Where one turn sends some rows of the set: a few examples, then the rows asked:
Q_996: [-27  -6   1   7   6  13  17   0  -1   0   8  -5  -4  10  -9  18   7   7
 -21  -8  -9  -3 -19  15]
Q_376: [ 19  -7   3  -2  -6   9  11  -3 -14  19  -3 -14  14  11  -6  17  11   4
 -24  20 -15  -5 -28  21]
Q_110: [ -4  11 -11   2   7  10  24 -19  -6   0  -3 -13  12  13  -8  20   6   3
  -7  10 -21 -15   4  20]
Q_907: [-14   0   0 -23   1  32  14  -6  -4   3  12 -10  -1   8  -7  16   8  -5
 -13  -5 -15  -9 -14  14]
Q_631: [ 18  -4   3  -4   2  -1  11  -1   0  -4   9 -14  -1  10 -16  23   9 -10
   2   2  -8   5 -12   4]
Q_241: [ 21   1   1 -14  -5  23  14  -4 -17  12  -4  -6  13  17  -3  26  11   8
  -3   6  -2 -11 -22  13]
Q_932: [ 17  -3   5  -6  -2  24  18   0  -7   8  -9  -1  -2  -8   1  24  -2   5
 -29   3 -15 -13  -9  17]
Q_956: [-12 -10   1 -17   1   6  14  -4   0   6  31 -10   2  15  -7  20   3   9
 -14   1 -14 -17 -19  15]
Q_287: [ -3  -8   0   3   4   1   4  -7  -9   7  -9 -20  22   6  -5   4  12  11
   1   0 -27 -11 -10  14]
Q_698: [ 16  -2  -2  -1  -2   2  16  12   5  15   8  -8   0  -1  -2  10  -1  -7
 -22   0 -21  -5  -9  -1]
Q_311: [ -3  -5  -9  -1   8  -4   4  -8  -7  -9  11   2   9   6  -4   0  20  10
  -6   7 -20 -11 -15   6]
Q_456: [ -9  -6   0 -23  -1  10  13   4  -5  -5  25  -8  -6  22  -6  15   1  11
 -12   8 -16 -21 -14  13]
Q_271: [  6  13   0  -4   6  16  22 -10 -11  -2  -6  -7   1  16   2  -1  19  10
 -11  18 -16 -18  -9   1]
Q_296: [ 21 -12  10  -8  -2  20   3  -2 -14  -3  -9  -8  -9   0  -1  22  12  18
  -6   7 -14 -12 -22  10]
Q_980: [  7  -8  -8   0  -6  -4  25   1 -16   8  -6  -6  -1  10  -5   0   5  17
  -2  16 -29  -5  -8  14]
Q_436: [ 18 -20  10  -2  -5  20   9   2  -9   7  -3  -7 -15   1  -2  21   3  12
 -10  10 -16  -8 -28   7]
Q_502: [  4   1 -14   7   5  11  24  -6 -14  -4  -2   7  -9  17   3   7   0   0
  -6   2 -12 -22 -10  19]
Q_273: [  0   2   0   7  10  19  15  -2  -6  -5 -28 -10   5  17  -1  12   1  -1
  -7   5 -18 -13 -11  11]
Q_381: [ 10 -11  14 -11   3  17  14  -5  -8 -14  13  -9 -12  13 -11  25  -4  -1
 -13   7  -7 -17  -6  17]
Q_103: [ 10 -10   2  18  -5  12  19   3 -14  16  -6 -18  -3   4  -4  16   6  18
 -25  12 -18  -9 -10  13]
Q_680: [ -8 -13   9 -10   0  10  15  -4  -4  -2  -4  -8 -13   0  -6  23  -4   6
 -20  -4 -19 -10 -11  34]
Q_34: [-13  -4  -3  12   2  -3  13  -5  -1  -3   1   7   3   7 -15  18   0   2
  -4   4 -31  -9 -16  12]
Q_983: [ -1  -2  -9 -21   2  17   5   1  -1   9  10 -18  24  11  -5  21  11  13
 -17  12 -19   3 -21   7]
Q_718: [ 12   3   1 -10  -1   4  19   1  -4  16   3 -11   6   7 -10   7   4  -4
   3  -8  -4   9 -21  12]
Q_63: [  0  -1   0  -6   0   6  15  -6   8  19   6  -8  -4  -7  -9   8  17  -9
 -12  -8 -13  -2 -14   6]
Q_23: [  1 -15   8   8   2  12  21   4 -11 -10   2 -11 -18  14  -9  22   6  18
  -9  10  -7   1 -15   6]
Q_697: [ -8   5  -7 -20   1  19   5   3  -8   2   3 -15  24  16  -3  25  12   5
 -15   3 -24  -1 -24  13]
Q_476: [ 17  -1  -6  -1 -10   8   8  -3 -15  16   0  -4  12  12  -6  22  13   3
 -25  19 -19 -20 -23  22]
Q_431: [-10  -8 -16   4   4   8   4   4  -3   2  19 -12  14  22  -9  13   8  14
 -18  11  -6 -15 -12   8]
Q_746: [ -1  -5  14   3   4  -4  24   8 -13 -10  -7  -3  -1  11   3  12   9  11
  -4   1 -30  -2 -20   1]
Q_485: [  4  -1  -9   5   2  17   8  -2 -19   9   1 -21  20  13  -3  14  18  20
 -11   4  -6   4 -18  13]
Q_58: [ 13 -11  -3 -11   3  -7   8   7  12   6   4 -16   4  13 -10  10   5  -2
 -10   9  -6  -8  -3   1]
Q_446: [  0   5  -5  -1  15  15  16  -4  -8 -13   2  -9   5  11  11  19   7   9
  -4 -10 -21 -20  -4   2]
Q_245: [ -5 -23   4 -10   5   9  14   0   0  -6   5  -7 -13   2  -3  28  -2   3
 -18  -5 -15  -2 -17  26]
Q_102: [  2  -6 -12 -18   0  14  11   5  -3   7   4 -13  17  23  -1  21  11  -6
 -27  13 -12 -21  -7  14]

Q_907 goes to Q_241
Q_746 goes to Q_311
Where do these go?
Q_245 goes to Q_983
Q_485 goes to Q_23
Q_456 goes to Q_476
Q_271 goes to Q_502
Q_631 goes to Q_58

Where one turn sends some rows of the set: a few examples, then the rows asked:
Q_487: [  3   5   1   9  21  -7 -11  -7 -20 -14   2 -28   0   6 -24  10   2  -5
 -10   3 -10   3  10  -6  31 -10 -16 -12   8  13  18  -2 -14  -9   2  10
  -4   5   6 -27 -12   0  -3  11 -10   5  -8   7   2 -16]
Q_108: [ -9  15 -16  24  19  -2  -5 -11  -8 -14  14 -17 -13  -2 -15   8   4  -8
  -3   0 -17   8  -3  -9  39 -17 -13  -7  20   9  29  -4  -6 -11 -15  14
 -16   0  -4 -33  -5 -13  -1   9   0 -11  -9   4  -4 -16]
Q_285: [ -3  10  -6  18  16   1 -16  -6 -11 -16   9 -29 -13  -7 -15   5   6  -8
   1  11 -16  11   4  -9  34  -3 -19  -3   0   9  30  -8  -2  -9 -16  20
  -7   2   0 -32  -3 -20  -6   5  10   2  -8   9 -15 -24]
Q_550: [  2   1  -6   1  26   0 -11 -15   1 -14  14 -12 -14  11   4  17   7 -10
  -4  20 -18  15  -8 -19   8 -10 -23  -6 -12  20  -3   2   1 -16   7   8
 -14  -4  -5 -33  -7  12   5  24  -5   3   2  -5   1  -3]
Q_223: [  3   6 -21   6  14   6  -6  -8 -18  -5  10 -18   1  -3 -31  10   9  -5
   4  20 -19  21  12 -12  26  -7  -9  -6  -2  -3  14  -6   4  -4  -8  18
  -9   8  -6 -29 -10   4  20  24   1  -1  -1   5   8  -6]
Q_561: [ -9 -14   3   1  16   5 -16   5   6  -9   6  -5   2  -2   4   9   9  -7
 -14  11 -15  16  -4  -8   2 -16  -4 -14  13  -8   6  18   4  -3 -11  11
  -4   2  11 -25  -7 -28   8  31  22  -2   2  -5   6  -9]
Q_784: [-10  -2  -1   0  23  -7 -14  -1   9 -12   4 -14  -4   0   9  14   0 -16
  -8  -2  -9   9  -8 -21  11  -2 -22 -14   3   3  11 -18   1 -14  -7   7
 -25 -12  -9 -34 -19  -9   7  16   8   7  -7  -8  -1 -26]
Q_412: [  4 -13   6  11  24  10 -16  -5   3 -10  26  -7   2  -2   2  14  10  -7
 -13  10 -32   6  -7  -6  -3 -16  -5 -16   7  14   7  24   6  -2  -5  10
 -11   9  15 -17   3 -22  12  16  16  -3   2   5  10  -8]
Q_13: [ -2   6 -12  24  16   1  -1  -9   4  -7  14 -12  -6   5 -27  20  -2 -20
  11 -10 -23  12   2 -16  26 -17 -13 -19   2   7  11  10 -12 -12  -4   6
  -6   2 -18 -27  -7 -11  14  15  17   5   6   7   9  -4]
Q_731: [  8  -6  -1  -1  25  10 -18  -5   1  -8  14  -5   4  -3   6  -4  14   1
  -5  14 -10  10  -8 -13   0 -11   0 -19   6  16   4  19  -5  -2 -15   6
  -1   4   4 -17  -3 -25  -2  19  21 -19  -9   2   0  -9]
Q_858: [ -6  -8   7   1  16   3 -16   9   0 -14   8  -4   2  -4   5  11   5   2
 -15  14 -12  21  -7 -18  -2 -17  -2 -25  14  -4   3  12  -1  -5 -10  11
  -2  11  16 -23  -4 -29   9   9  16  -5  -5   7   7  -9]
Q_538: [  3   4  -4   7  16  -3  -8  -6 -22 -13   6 -33   0  -1 -18   9   4  -8
   0  13 -17  10  16  -5  24  -1 -14  -2  -3   3   9 -14  -8 -14  -1  17
  -2  14  -3 -30 -17  -9  13  16  -1   2 -10   8   7  -8]
Q_399: [ -8  23   0  22  18  -7 -17 -15   4 -17  16 -13  -5  15  -5   6  -8   4
 -19  20 -20   1  -4  -6   1  -4  -9 -13   9  17   8   6  10 -10   3   4
  -6   9  11 -12 -10  -3   2  25  12 -11 -10  -2  -1  -8]
Q_358: [  4  -4   3   8  18   9 -13  -4   1  -7   5  -7   2   1  -1  10  16  -7
 -17   2 -13  15 -14 -14   4 -12  -6 -14  10   1   9  30   0   1 -15   4
  -7   7   8 -21  -6 -28  15  33  24   7   2  -4  -1  -9]
Q_570: [  0   3  -8  13  12  -6 -11 -10   3  -5   8 -15  -5  19 -25   7   7  -5
   6   8 -15  10   1 -20  39 -16 -17 -16   9  13   8   8  -6 -10   1  -2
  -3 -14  -8 -25   9  -6   3  19  16   4   6   4  10 -20]
Q_967: [  3  -4   5  11  35   8 -25  -5  -3  -4  14 -12  -5   5  -4  14  -1  -1
  -8  11 -12  11  -3 -12   3  -9  -8 -17  -4  16  23  -8  -6 -10 -26  14
 -15   2 -26 -26 -13  10   8   3  -1   0   0  -1   6 -17]
Q_625: [ -3   1   3  12  13   2  -3  -2   1  -5  19 -15  -8  -2 -23  14  -4  -6
  13   2 -16  19  15 -12  20 -11 -12 -15  -3  14   4 -10  -8 -15  -5  16
   0  12 -21 -25  -4 -21  14   5  12   8  -7  17   6 -14]
Q_397: [ 14  -2  -5   8  19   4 -25 -12  -9  -3  17 -19   4 -11   0  19   2  -7
 -13   8 -12  19   4  -7  11 -15  -9 -12 -10  14 -10   8   5  -8 -21  18
 -18   3  22 -16 -12  -1  21   6   1  16 -10   4  -6 -18]
Q_556: [-11   6  -7  -4  19 -15 -15   4   2 -17   3  -2 -13  11   6  17   4  -7
  -3   9  -9  11 -15 -25  13 -19 -24 -23  -3   8  17 -10   2  -4 -14   5
 -17  -3   0 -28 -10   0   4  -4   5   8  -2  -6  -1 -21]
Q_959: [ 12   2  -3  14  27   0 -29  -6  -8  -1   8 -15   1  -5   3   3   8 -12
 -11   4  -7   9   8   3  13 -15  -7 -13  -2  10  -2   9   0   0 -37  20
 -15  -2   5 -10 -22  -4  11  16   2  12  -4   3   0 -22]
Q_931: [ -5  -2  -7  27  20 -14 -28   1  -7 -11   7  -5 -12  -2  12  21   4  -7
 -18  13 -22  13  -8 -10  22 -13 -12 -23   6  19   4   0  -2 -10 -28  11
 -13   2  22 -13 -10 -13   8   9  -3   4   4   8   0 -21]
Q_803: [ -1  17  -4  24  16 -12 -11  -3   0 -18   1 -20  -8  12  -6  19  -9  -1
 -14  12  -8  12   2  -9  -6   4  -8 -16   4  10  16  17   0  14 -16   8
  -6  13  10 -17  -2 -12   8   8  18   8 -15  -4 -11 -22]
Q_64: [  5   6  -7  11  33   0 -14 -11  -5 -15  16  -9  -4  18   6   8   7  -5
   1   7  -7  16 -10 -22   5  -8 -15  -8  -4  18  10  -5  -9 -13 -17   5
 -12  -3 -21 -26 -14  10   7  23  -5 -10   4  -1   9  -5]
Q_360: [ -4   6 -12  19  15  -4 -14 -14   6 -10  17  -9  -3   8 -14  30 -15   5
 -14  13 -22   9   5  -4  -5  -6  -1 -17   4  22  14  15   8   2  -3   5
 -11  11  14 -17   1   3   9  17  10  -5 -10  -9  -1 -10]
Q_44: [  7   1   7   8  19   7 -13   1  -5 -12   6  -6   2  -1   0  12  12   1
 -17   4  -9  20 -17 -23   0 -13  -5 -25  10   6   7  24  -6   0 -14   4
  -4  17  12 -19  -3 -28  15  11  18   4  -4   8  -1  -9]
Q_420: [-12  19 -13  10   8 -12 -16  -5   5 -19   5 -17  -7   4  -3  20 -10   7
  -9  19 -13  14   2 -13  -8   0  -6 -20   2   8   8  -2  12  -1  -5   8
 -10  13  17 -17 -12 -20  14  11  17   4 -16  -2   3 -14]
Q_294: [  3   6 -16   8  19   1  -9  -9 -17  -6   5 -12   0   4 -37  11   7  -2
  -5   8 -12  14   6 -14  33 -17 -10 -15   9   7  23   6  -2   0  -5  11
 -11  -1   3 -25  -6  13   4  18  -7   2   1   5   3 -13]
Q_149: [ -1   0   1   6  17  -5 -13  -2   4 -15   9 -27  -9   8 -22   8  -2   0
   7  21  -7  23   6 -19  36 -14 -10 -15  -2  10   8  -6  -6 -15   0  13
  -3 -11  -8 -24  -2 -21  -3   1  21   5  -2  13   0 -19]
Q_769: [  2  10   0  13  19  -3 -10 -11  -1  -4   3 -19  -8   9 -22   4   3  -7
   9  -4  -8   6   6 -16  26  -8 -15 -21   6  21   6   1 -22 -15  -3   3
   1   0 -18 -24  -4 -20   2  11  12   7  -7  10   7 -19]
Q_415: [ -6  -5  -5  12   7  -1  -3  -1   5  -6  25 -11  -6   7 -27  16   0  -4
  10  15 -23  23  10 -16  32 -20 -14  -9   0   6   6  -3   7 -10  -1  11
  -4  -2 -11 -26   9  -5  15  14  17   4   6  10  10 -15]
Q_51: [  3   2 -13  14  15  -1 -20 -12  -8  -9  16  -9   5  -1   5  13   6 -11
 -11  13 -12  16  -2 -15  14 -19 -10 -13  -1   2 -20   5   4 -15 -14  12
  -9  -4  29 -20  -6  10  18  10  -3  -3  -8   2   2  -4]
Q_975: [  2  12   4  22  20  -6   0  -2   4 -13  17 -17 -12   9 -23  11  -1  -6
  -1   9 -16  17  -2 -17  41 -24 -11 -18   8  10  12   6  -6  -8  -5   9
 -10   5 -19 -20  -5 -13  10  -1  17   4   0  16   2 -12]
Q_198: [ -5  -5 -15   8  13   1 -14  -9   3  -9   6 -22  -2   5 -25  17  -3 -14
  19   3 -14  18  11 -19  21  -7 -12 -16  -8   6   7  -1 -10 -18   1  10
   1 -14  -7 -29  -4 -18   2  18  22   5   5   5   8  -9]
Q_429: [  4   6 -14  14  20   3 -14  -7  -8  -8  15 -11   3   4 -11  19 -14   1
  -4  17 -14  21  15  -6 -17   5   0 -17  -2  19  15  13   3   7 -15  18
 -12   6  -1 -15  -3  -5   6  23  19  -5  -7  -5  -2 -22]
Q_465: [  1  -9   7   2  28   8 -23  -9   4  -3  14 -15 -16  -1  -6  22  -1  -6
 -12  25 -24  11   0 -10   6 -11 -17 -14 -11  18  10   0   5 -13  -2  16
 -17   1 -10 -33  -6  13   6   4   0  12  -2  -5  -1 -15]
Q_676: [ -8  20  -5  26  16  -1  -7  -5  -2 -12  11  -8   3  11 -11   8 -10 -11
 -14   3  -8  15   1 -10  -6  -2 -10 -13  14   0  18  19   4   6 -16  14
 -12  -3   4 -19  -3  -4   3  29  22   0  -7  -8 -14 -23]
Q_851: [  1   6 -11  20  23  -6 -24  -6  -7  -8   9  -6   2   4   8  -4  11 -15
  -9   9  -8   6   1  -5  15 -19  -9 -14   7  -1 -11   6  -2  -7 -30  14
  -6  -8  12 -13 -17   7   8  20  -3  -7  -2   2   7  -8]
Q_188: [  7  -1   3   4  24   7 -13  -8  -3 -11  21  -9   1   6   9   1  15  -2
 -13  21 -23   8 -13 -12   6 -20  -6 -14  10  14   1  26   1  -6  -4   6
  -8   5  11 -19   3 -23   9  17  23 -13  -4  -1   6  -9]
Q_568: [  1  -3 -15  31  17  -2 -19  -2  -9  -4   9   6 -10  -7   4  20   6 -15
 -10   7 -16  22  -9 -16  17  -9 -11 -19  -2  15   3  10  -4  -4 -38  12
  -5   4  15 -17  -3  -2  10  16   0  -2   2   4 -19 -12]
Q_28: [ -1  24  -3  17  23  -1 -18  -8  -9 -15  13 -16   3  11  -2  -4  -7   0
  -9  25 -13  13   7  -8 -10   7  -9 -13   3  15  10   4   4  -4  -9  16
  -7   3  -3 -11 -12 -11  -1  31  21 -11  -7   2  -2 -19]
Q_142: [  5 -18   2   6  25  13 -21  -2   7  -8  19  -3   6 -11  -1   9   8  -4
  -5   4 -19   8  -2  -9  -8  -8   1 -20   2  15  11  17   1   2 -15  10
  -4   7   7 -16  -2 -25   2  18  14  -8  -1   8   4  -9]
Q_555: [ -6   0  -2  16  27   8  -2 -10   3  -8   8 -13 -11   2  -1  17   8 -23
  -4   2  -8  16 -10 -23   2   5 -18  -3   0  -1  10  -6   2 -13 -17  19
 -23  -9 -13 -35  -7  -7  22  15   7  14  -7  -7  -8 -16]
Q_42: [-19  23 -15  12   9  -2 -13  -6   4 -13  14  -6   4   4  -7  10 -12  -2
 -10  10 -14  18   1 -15  -7  -6  -7 -17  13  -3  10   0  17  -9  -4  13
 -16  -3  11 -20 -13 -12   9  33  21  -5  -8  -6   0 -15]
Q_902: [ -1   1 -16  19  16   9 -18 -11 -14   3  10  -3  -4 -10   9  14   5 -18
  -9  11 -14  25  -4 -13  15  -8 -11 -11  -1  11  -3   5  -4 -23 -32  20
 -11  -4  10 -24  -8 -13  15  28  13  -4  -7  -7 -20 -15]
Q_702: [ -6   9  -6  13  23   1  -4  -4  -3 -13   8  -1 -19  13  -6  20  13 -13
   1  12  -9  18 -16 -28   4 -13 -21 -11  -6   4  16   2   3  -3 -23  16
 -15   1  -3 -30   1   1  20  -4   5  16  -1  -6  -8 -12]
Q_170: [ -1   6 -26  11   9   0 -15  -7 -15 -16   8 -26  -9 -12 -14  19   6 -13
  12  11 -27  18   7 -18  23   2 -23 -11  -9   9  20  -5  -1  -7  -6  17
 -10   1   7 -38   2 -18   3  10  10   4  -1   9  -3 -20]
Q_309: [ -6   2  -8  15  20  -3 -28  -7 -13  -5   8 -14  -6  -4  17  14   2 -11
 -18  17 -20  16  -3  -7  21 -11 -12 -14   6  16  -2  -6  -2 -28 -22  19
 -19  -6  17 -19 -16 -24  13  22  10   2  -3  -3  -1 -24]
Q_152: [ -7  12 -36  17  12  -3  -3 -11 -11 -14  13 -14  -9  -7 -14  22   4 -13
   7   0 -27  15   1 -18  28 -12 -16 -15  11   9  19  -1  -5  -9  -5  11
 -19   0   4 -38   0 -11   8  14   1  -9  -2   4   8 -13]

Q_784 goes to Q_64
Q_415 goes to Q_149
Where do these go?
Q_28 goes to Q_676
Q_959 goes to Q_568
Q_731 goes to Q_358
Q_538 goes to Q_108

Where one turn sends some rows of the set: a few examples, then the rows asked:
Q_210: [-16  10  17   5  -8   8   7 -12   8  -8  11   1   6   3  -6   3   6  11]
Q_435: [-13   9  12   0 -10   6  11 -13  13  -7  17   2   3   2  -5   6   3  11]
Q_636: [ -5  15   2   6   4   1  11  -9   3 -21   5  11  -5  -6  10  10   0   1]
Q_218: [ -5   0  -8  -6 -16  -2   8 -23 -20 -20   8   2   8   4   3   4  22  -3]
Q_524: [-13   8  10   0 -10   7   6 -15  12  -9  14  -1   4   3  -5   5   4  16]
Q_690: [-14   9  13   3 -10   8   4 -14   9  -9  10  -1   5   3  -6   4   7  15]
Q_739: [ -2  -1 -10  -9 -18  -3  12 -24 -16 -21  13   3   7   4   4   6  20  -3]
Q_547: [-10  -1  -2  -9   2   9   1  -1 -13  14  -3  -8  18   0  10  -3   5 -15]
Q_290: [ -4   0  -6  -8 -17  -5  17 -22 -17 -19  16   6   7   3   4   7  18  -8]
Q_301: [ -3  -4  -2 -14  -6   4  11  -5  -8  20   8  -1  12  -2  14   7   2 -20]
Q_544: [ -6  15   3   8   4   1   8  -9   1 -21   1   9  -4  -4   9   9   2   1]
Q_344: [ -3  -5  -9 -20  -2   6  11  -3  -4  15  12  -4  13  -3  11   3  -3 -14]
Q_18: [-15  10  16   3 -10   6  12 -12  10  -7  15   3   5   3  -5   5   4   9]
Q_717: [ -1  -6 -15 -21  -2   7   2  -5  -3  13   6 -10  13  -1  11   1   0  -6]
Q_65: [ -8  -2   0 -13   0   7  11   0 -10  16   6  -3  16  -2  10   0   1 -21]
Q_945: [  0  -6 -12 -17  -7   7  -5  -9  -8  16   0  -9  10  -1  13   5   5  -6]
Q_639: [ -3  14  -2   3   3   1   9 -11   5 -22   6   9  -7  -5   9  11   0   4]
Q_740: [  1  -7 -11 -19  -8   4   4  -9  -4  18   9  -4  10  -2  14   8   2 -11]
Q_4: [ -5  15   0   7   4   2   4 -10   2 -22   0   7  -5  -4   9   8   3   5]
Q_30: [ -5  -3 -11 -14   0   9  -5  -4 -10  12  -3 -12  15   1   9  -3   5  -6]
Q_234: [ -7  -2   2  -8  -4   6   4  -4 -14  19   0  -3  14   0  13   4   6 -20]
Q_31: [ -7   2  -3  -3 -16  -2  11 -21 -22 -21   7   4   9   4   3   4  22  -8]
Q_146: [ -5  -3  -5 -10  -5   8  -6  -7 -14  17  -6  -8  14   1  12   2   8 -11]
Q_874: [ -3  13  -3   4   3   2   5 -11   4 -22   3   8  -6  -5  10   9   2   7]
Q_683: [ -6   1  -2  -4 -16  -4  17 -21 -20 -19  12   7   9   4   4   5  20 -11]

Q_234 goes to Q_740
Q_874 goes to Q_544
Where do these go?
Q_290 goes to Q_218
Q_65 goes to Q_717
Q_524 goes to Q_210

